In the data rows, the value 128 means zero.
Some points:
[148 129 126 139 139 156 164 145 108 104 154 128 123 118 132 121 137 107
 145 108 147 121 123 127 134 135 115 146  86 126  98 112 120 147  72 112
 171 118]
[139 119 100 117 131 150 136 121 140 127  99 134 159 124 100  67  90 162
 141 132 117 135 137 118 144 110 125 116 110 157 158 119  58 134 100 149
 136 144]
[134 180  71 123 122 117 130 111 138 104 129 150 113 143 146 154  88 160
 120 131 101 128 157 148 139 128 161  82 120 176 133  75 108 141 131 149
 130 141]
[105 121  81 120 106 128 121 119 129  76  98 110 153 164 121  90 142 127
 131 138 137 121 149 121 163 114 116 134 158 159 158 114  94 150 139 155
 160 136]
[ 98 143 125 139 125 171 140 115 137 144 138  97 153 117 122 146  97  90
  93  84 135  94  90 138  88 165 116 127 170 138  49 206 109 152 156 137
 133 117]
[115 117 181 128 162 131 140 134 129 133 144 142 128 114 144  99 137 142
 117  76 125  80 100 139  99 121 116 127 116 126 133 107 116 112 139 141
 134 141]
[152 107 148 130 116 131 105 151 138 120  88 140 113 129 103 112 112 113
 107 137 124 135 110 148 123 135 151 137 105 154 131 151 137 134 134  89
  96 130]
[149 135 144 151 161 117 160 127 126 130 104  96 150 130 103 153 101 152
  86 129 131 135 109 151 137 134 155 109  89 104 122 122 124 133 146 102
 140 138]
[157 153 156  81 141 160 102 124 156 128 197 151 112 103 118 128 120 110
 126 169 101 101 161 161 139 146 128 205  96 107  86 117 112 130 132 154
 144 118]
[ 87 118 125 131 127  99 175 112 109 116 153 110  95 143 100 123 146 131
 142 116  91 168 136 118 111 110 164 172 110 104 114 133 165 125 134  98
 139 149]
[ 99 116 139  95 102 161 111 116 111 148 123 122 155 201 139 154 138 154
  83  65  94 161 145 131 110 200 130 133 189 129 105 127 178 105 169 123
 159 157]
[117 111  89 132 125 138 175 131 143  91 138 146 147  58 138 144 120 119
 140  79 107 164 156 111 123 108 155 145 143 134 135 118 120 106  94 133
 111 110]
[137 106 132 141 150 101 164 121 123 123 109 116 152 129 139 156 113 165
 147 123 153  87  79 147 124  84 148  98  97 158 182 100 103 172 126 128
 143 131]
[144 132 123 106 176 156 148  92 119 134 142 154 116 123 105 137 121 110
 129 123 162 138 121 162 144 119 123 148 150 116 145 132 122 153 135 114
 148 102]
[149 105 163 127 141 145 131 109  95 117 140 123 147 123 101 153 129 138
 120 123 121 118 152 113 109 123 126 118 138  90 124 115 143 121  90 146
 168 155]
[115 127 118  64 127 138 137  88 110  89  87 132 103 130 117  74 131 134
 107 112  75 177 146  96  93 137 129 119 163 172 170 145  87 125 182 161
 133 161]
[163 113 152 169 118  92 155 111 142 136 107 125 120 129 101 159  95 154
 131 140 143  91 114 216  97  98 135 119 104 163 149 107  89 112  83  62
 103 108]
[153 138 161  87 107  96 140 175 150 176 136 159 115  64 124 111 132  81
  93 140 116 105 147 136 137 111 158 209 131 111  96 154 175 127 149 127
 103  93]
[124 136 154 116 153 132 119 149 148  97 182 154 112 213 119 133 170 132
 106 108  84 168 167 129 109 194 132 149 167 127  78 119 201 121 157  78
 125 158]
[132 128 125 158 138 116 112 141 161 104 148  88 134 126 131 148 139 166
 116 144 105  85 112 145  89 107 156 116  98 144 125  95 164 125 126 130
  96 149]
[ 74 138 122 107 166 139 103 107 144 144  85  90  96 133 142 135 120 121
 121  89 160  91 155 105 113 159 102 121 150 101 115 142 152 148 139 111
 113 103]
[ 93 104  98  92 147 113 109 151 131 120  92 202 119 129 128 130 128 125
 184 115 142 128 138 103 141 172 114 104 113 110 130 155 111 138 156 172
 185 188]
[132 109 130 150  88 101 130 122 140 144 136 124 119 111 138 119 156 178
 156  96 129 155 121 132 129 139 139  96 108  89 130 126  83 105 101 133
 120 156]
[160 152 146 141  96 123 113 126 142 158 152 102 130 125 103 171 107 138
 102 206 163 125 126 108 114 172 132 165 140 117 108 105 107 130  98 121
 141 113]
[124 123 182 141 110  90 139 142  88 110 111 158 146 118 151 115 130 123
 129 160 134 161 138 121  89 153 168 166 126 127 184 106 132 109 119 126
 126 144]
[122 143 126 124 151 112 157  94 141  93 152 105 151 186  92 113 154 163
  63  70  78 170 169 111 130 181 149 150 182 130  87 150 168  95 168  71
 125 172]
[121 142  70 130  95 140 141 130 103 127 119 100 120 167 152 126 125 169
 139 129 141  95 115 136 135 137 120 112  85 150 123 125 116 109  96 123
  96 122]
[185 124  83  96  99 200  93 184 152 173 112  47 116 153 160 126 168 130
  28  95 173  73  83 161 107 103 160 123  52 176  88 100 125 117  62  33
  42 142]
[116 126 139 117 101 133 133 136 156 125 123 145 148  94 105  92 134 128
 162 134 124 149 137  80 175 152 127 153 112 158 137 142 109  95 116 165
 136 145]
[127 150 128 158 113 109 154 122  90 138 118  96 151 119 129 136 157 155
 149 108  83 113 104 103 123 108 112  96 129 111 121 118 122 156 142 132
 134 140]
[114 121 178 135 107  72 129 144 102 128  95 104 129 143 157 140 106 111
 117 118 133 123 102 111 153 104  88 109 128 108 146  95 114 137  83 109
 104 145]
[ 61 110 107 117 109 119 156 106 153  41 172 140 164  92 164 118 136 132
 183 139 139 123 157  82 176 104 117 155 136 138 101 146  99 165 114 169
 165 164]
[124 140 134 162 143 122 107 169  92 147 140 133  95 159 113 142 107 122
 128 141 122 116 135 173 113 126 119  98 111 106 151 134 104 152 130 131
 115 126]
[138 126 108 116 124 146 137 132 145 148 141  95 138 133 128 140 167 153
 144 156 101 139 101 177 165  94 140  91  88 105 143 138 145 135 128 107
 116 117]
[108 108 134 149 112  77 123 135 144  97 128 128 170  77 163 126 110 122
 158 151 137 164 138 112 145 117 138  86 176 113 152 121 146 116 138 168
  98 141]
[136 132 100 128 122 140  96  93 121 109 139 128 158 144  82  95 108 141
 155 123 143 106 149 148 159 115 119 108 110 130 134 133 102 135 123 123
 148 143]
[ 95 123 115 125 124 130  91 118 135 142 149 120 122 133 114 181 118 103
  73  82 123 108 132 117 156 169 137  93 127 105 144 118 146 133 106 131
  74 120]
[115 137 155 116 148  94 121 125 142 145 114 124 117 141  93 122 112 147
 137 137 106 133 130  72 152 122 142 119 104 126 148 150  99 126 142 165
 138 121]
[143 101 138 107 133 120 132 161 125 103 139 147 120 138 107 154 117 158
 127 141 117 147 111 118 155  99 114 124 132 126 119 140 133 112 171 139
 134 111]
[132 102 143 120  92 124 142 133 103 132 133 156 113 119  91 133 147 145
 109 128 112 111 108 101 119 173 128  84 175  94 153 137 128 132 125 127
 164 106]
[161  90 150 114 122 148  92 110 101 124 120 129  96 126 140 159 131 132
  87 134 156 104 138 112 106 105 116 156 141 124 112 140 153 110 127 164
 116 119]
[113 108 120 125 163 148 123 115 123 101 183 125 157  97 153 151  74  80
 162 130 146 108 149 107 153 115 121 135 104 105 132 123 142 130 107 128
 137 120]
[115 144 139 142 120 150 132 111 151 132  98 114 151 136 114 130 115 106
 112 130 158 122 126 150 146 134 132 146 167 116 125 139  96 149 128 143
 104 140]
[111 134 150 131 146 150 115 101 134 116 122 128 136  85 142  99 100 128
 152 165 159 132 141 156 118 105  98 108 182  77 114 122 121 142 132 160
  91 101]
[120 128 111 137 116 127 101 100 112 142 123 116 112 113 117 164 131 128
 112 111 136 119  91 122 126  90 119 125 122 110 153 149  92 116 121 132
 108 128]
[131  83 134 148 114 104 144 135 113 127 139  99 141 118  95 142 139 160
 160 123 135 147 110 129 126 117  71 117 110 141 128 128 106 119 125 100
 125 140]
[108 167 118 113 128 163 136 138 113 164 135 113 151 164 115 154 111 146
 123  92 151 138 133 152 119 163  79 109 180 116 110 179 138 132 108  93
 128 114]
[157 105 200 133 142  95 135 150 167 145 138 148 124 129 115 118 121 101
 116 190 139 124 153 125 145 106 171 208 101  97 149  86 142 126 166 113
 118  98]
[107 143  93 128 129  55 141 125 117 106 138 167 146 123 118 102  76 123
 146 118 115 142 170 146 138 157 132 108 161 118 166 144 126 121 140 172
 135 150]
[108 157 115 109 111 127  89  84 168 135 137 121 118 111 118 123 108  98
 128 118 114 126 106 161 122 137 144 145 114  98 119 177 107 101  92 163
 141 107]
[135 156 146 111 135  98 120 115 149 136 136 105 150 117 133  89 122 137
 127 156 126  94 125 111 112 114 124  90 102 121 141  93 123 137 114  61
 124 104]
[109 177  81 134 138 122 132 148 102 131 149 155 100 138 122 150 112 150
 153 153 106 100 157 108 113 105 133 132 146 107 115 139 120 110 105  71
 108  95]
[114 134 102 146 175 134 125 105  99 116 139 101 162 149 141 140 117 118
 102 123 137  97 125 141 103 146 104  97 146  99 110 112 111 146 104  91
 119 153]
[ 99 127 152 158 128 157 139 142 106  99 106  97 133 131 129  90 113 108
 161 142 129 139 113 136  94 137 129 147  86 107 135 113 114 123 149 147
 126 131]
[152 114  84 124 131 165 138 145 119 200 113 126 127  96 127 202 133  79
 125 159 151 115 138 130 153 131 133 138 136 119 122 153 146 132 111 126
 129  70]
[120 137 125 172 126 129 127 111 126  98 126 164 112  79  96 130 103  94
 163 144 125 129 117 100 173 101 136 127 119 170 152  96 107 146 172 191
 176 132]
[160 123 105 132 142 114 114 105 128  97 130 118 167 127 127  88 156 143
 130 156 122 138  90 112 139 143 123 107 144 133 150 140  83 122 111 118
 165 142]
[158  98 146 141 125 122 112 154 111 106 152 151 133 100 192 146 111  88
 165 142  77  85 143 116 144  89 121 111 132 110 156 120 133 102  92 128
 111 151]
[118 162 118 119 133 123 114 156 127 135 139 141 129 146 109 170 159 154
 141  98 119 160 101 148 115 105 129 125 129 127 103 141 115  93 134  95
 148 139]
These points spread out most along one direction. Take the direction at right angles to it along which they spread out most. Go by this last direction. Where along it does each point below lie, from 0 to 99? The average is 50, and the first point in the table lies past the average. One standard deviation of the points above along it is 16.
[118 162 118 119 133 123 114 156 127 135 139 141 129 146 109 170 159 154
 141  98 119 160 101 148 115 105 129 125 129 127 103 141 115  93 134  95
 148 139] 40
[ 99 116 139  95 102 161 111 116 111 148 123 122 155 201 139 154 138 154
  83  65  94 161 145 131 110 200 130 133 189 129 105 127 178 105 169 123
 159 157] 0
[ 74 138 122 107 166 139 103 107 144 144  85  90  96 133 142 135 120 121
 121  89 160  91 155 105 113 159 102 121 150 101 115 142 152 148 139 111
 113 103] 35
[158  98 146 141 125 122 112 154 111 106 152 151 133 100 192 146 111  88
 165 142  77  85 143 116 144  89 121 111 132 110 156 120 133 102  92 128
 111 151] 69
[122 143 126 124 151 112 157  94 141  93 152 105 151 186  92 113 154 163
  63  70  78 170 169 111 130 181 149 150 182 130  87 150 168  95 168  71
 125 172] 0
[143 101 138 107 133 120 132 161 125 103 139 147 120 138 107 154 117 158
 127 141 117 147 111 118 155  99 114 124 132 126 119 140 133 112 171 139
 134 111] 47
[185 124  83  96  99 200  93 184 152 173 112  47 116 153 160 126 168 130
  28  95 173  73  83 161 107 103 160 123  52 176  88 100 125 117  62  33
  42 142] 66
[139 119 100 117 131 150 136 121 140 127  99 134 159 124 100  67  90 162
 141 132 117 135 137 118 144 110 125 116 110 157 158 119  58 134 100 149
 136 144] 66
[135 156 146 111 135  98 120 115 149 136 136 105 150 117 133  89 122 137
 127 156 126  94 125 111 112 114 124  90 102 121 141  93 123 137 114  61
 124 104] 64
[115 137 155 116 148  94 121 125 142 145 114 124 117 141  93 122 112 147
 137 137 106 133 130  72 152 122 142 119 104 126 148 150  99 126 142 165
 138 121] 52
[137 106 132 141 150 101 164 121 123 123 109 116 152 129 139 156 113 165
 147 123 153  87  79 147 124  84 148  98  97 158 182 100 103 172 126 128
 143 131] 79
